Read these off the table that follows.
1) The entry just right of the smallest entry?
2) The 3rd entry on the main diagonal?
3) The entry in the top-left corner?
4) The top-right entry?
5) The 2nd largest entry?
6) The third entry, reading row by row?
7) The fourth entry in reading order?
8) The second-last entry, reading row by row?
[[126 132 139 143 146 122 113 128]
 [142 128 136 121 122 141 132 125]
 [126 140 134 134 126 116 141 131]
 [132 134 140 138 137 126 123 130]
 [116 133 127 145 138 111 121 140]
 [121 128 135 141 150 120 109 123]]
1) 123
2) 134
3) 126
4) 128
5) 146
6) 139
7) 143
8) 109

112	117	115	122	122	130	135	131	135	132	113	125	141	120	140	123
124	122	136	140	128	123	144	142	121	132	133	131	133	147	130	125
129	139	121	138	139	135	132	138	117	131	151	127	131	126	125	125
124	122	136	140	127	124	143	142	121	132	133	131	134	148	130	125
132	122	133	132	128	126	146	142	119	135	133	130	125	151	129	122
125	124	136	137	127	123	144	142	120	131	131	132	132	147	131	126
129	139	121	138	139	135	132	137	117	131	150	126	131	126	125	125
131	139	120	140	139	131	132	133	114	138	148	129	126	122	125	128
112	117	115	121	122	130	134	131	135	132	113	125	141	120	141	122
128	136	124	137	140	133	132	140	114	132	151	128	132	126	126	126
127	137	123	137	140	132	133	139	115	133	151	128	132	126	126	126
115	118	115	119	119	133	136	129	132	137	121	126	140	122	148	122
114	118	115	118	119	134	136	128	130	137	120	127	142	121	152	126
114	117	115	118	119	134	136	128	131	136	121	127	142	121	152	125
The largest entry in the first column: 132
Report the third entry on the main diagonal.
A: 121
The fourth entry in reading order is 122
The entry in the bottom-right corner is 125
The first entry on the main diagonal: 112
Report the 3rd entry on the diagonal from the top-right corner.
A: 126
Report the second entry, reading row by row.
A: 117
The entry in the bottom-left corner -> 114
The top-right entry: 123
Report the 5th entry from the end, reading row by row.
A: 127
Report the 2nd entry on the diagonal from the top-right corner.
A: 130
The largest entry in the last column is 128
The 5th entry, reading row by row: 122
Report the second entry from the end, reading row by row.
A: 152

grid =
[[124 129 134 148 136]
 [135 125 129 121 123]
 [126 113 115 122 125]
 [135 132 137 134 125]
 [122 135 125 131 120]
 [123 122 123 129 133]
 [140 120 118 109 102]
 [123 123 128 132 137]
 [132 127 120 119 108]
 [128 132 131 130 129]
 [123 139 120 128 111]
 [119 131 116 129 115]
 [131 131 124 121 111]
 [124 131 121 129 116]]
Give the second entry from the end, reading row by row.
A: 129
The bottom-right entry: 116
Give the 2nd entry in reading order.
A: 129
Give the entry in the bottom-left corner.
A: 124
Give the first entry, reading row by row.
A: 124
Give the largest entry in the last column.
A: 137
The entry directly below the largest entry: 121
The top-right entry: 136
Give the largest entry in the first row.
A: 148
The first entry of the smallest entry's row is 140
The entry directly above 127 -> 123
Give the entry directly above the smallest entry.
A: 133
The last entry in the row that holds the smallest entry is 102
Give the entry just left of the smallest entry.
A: 109
Give the largest entry in the last row.
A: 131
Give the 2nd smallest entry.
A: 108
Give the 3rd-last entry, reading row by row.
A: 121
Give the 3rd entry in reading order.
A: 134
Give the smallest entry in the first column.
A: 119
The third largest entry: 139
Give the entry just right of 139.
A: 120

Read these off the array that follows. Indices start at 1.
1) Give the entry in the bottom-left corner.
2) Give the entry in row 1 and column 2.
3) Give the entry in row 3 and column 2.
4) Give the entry at row 2, column 2.
5) Give the top entry of the column that holds the largest entry.
6) Give the entry at row 1, column 1.
7) Give the entry just left of 153.
8) Give the entry in the bottom-right corner.
[[132 123 118 132 111 153 138 128 134 111 126 115 133 134 130 128]
 [125 133 145 125 145 112 121 145 124 145 125 126 126 124 134 148]
 [134 118 145 132 135 125 122 148 138 139 119 119 120 137 119 151]
 [130 113 138 127 141 131 123 117 134 142 116 118 151 133 145 107]]
1) 130
2) 123
3) 118
4) 133
5) 153
6) 132
7) 111
8) 107

Read these off the grid that follows.
1) Which number is the entry just left of the centre entry?
2) Which number is the entry in the top-right corner?
3) Which number is the entry in the top-left corner?
4) Which number is the largest entry in the first column?
5) Which number is the entry directly below the largest entry?
6) Which number is the first entry in the row that holds the smallest entry?
7) Which number is the largest entry in the last column?
8) Which number is the 2nd-last entry, reading row by row?
[[137 128 137 131 125 137 135 145 139 124 144 138 118]
 [125 122 125 127 129 130 121 132 122 121 128 126 157]
 [141 121 136 136 131 134 143 120 144 142 141 131 116]
 [135 121 140 130 110 141 139 129 136 138 128 140 122]
 [129 124 127 134 127 126 128 144 130 114 138 121 126]
 [128 135 140 128 124 139 131 122 128 131 128 143 114]
 [121 135 125 124 133 124 114 139 116 112 129 130 131]
 [138 118 139 134 122 138 137 140 140 133 142 136 127]
 [131 129 142 129 112 135 129 138 127 125 131 134 117]]
1) 126
2) 118
3) 137
4) 141
5) 116
6) 135
7) 157
8) 134
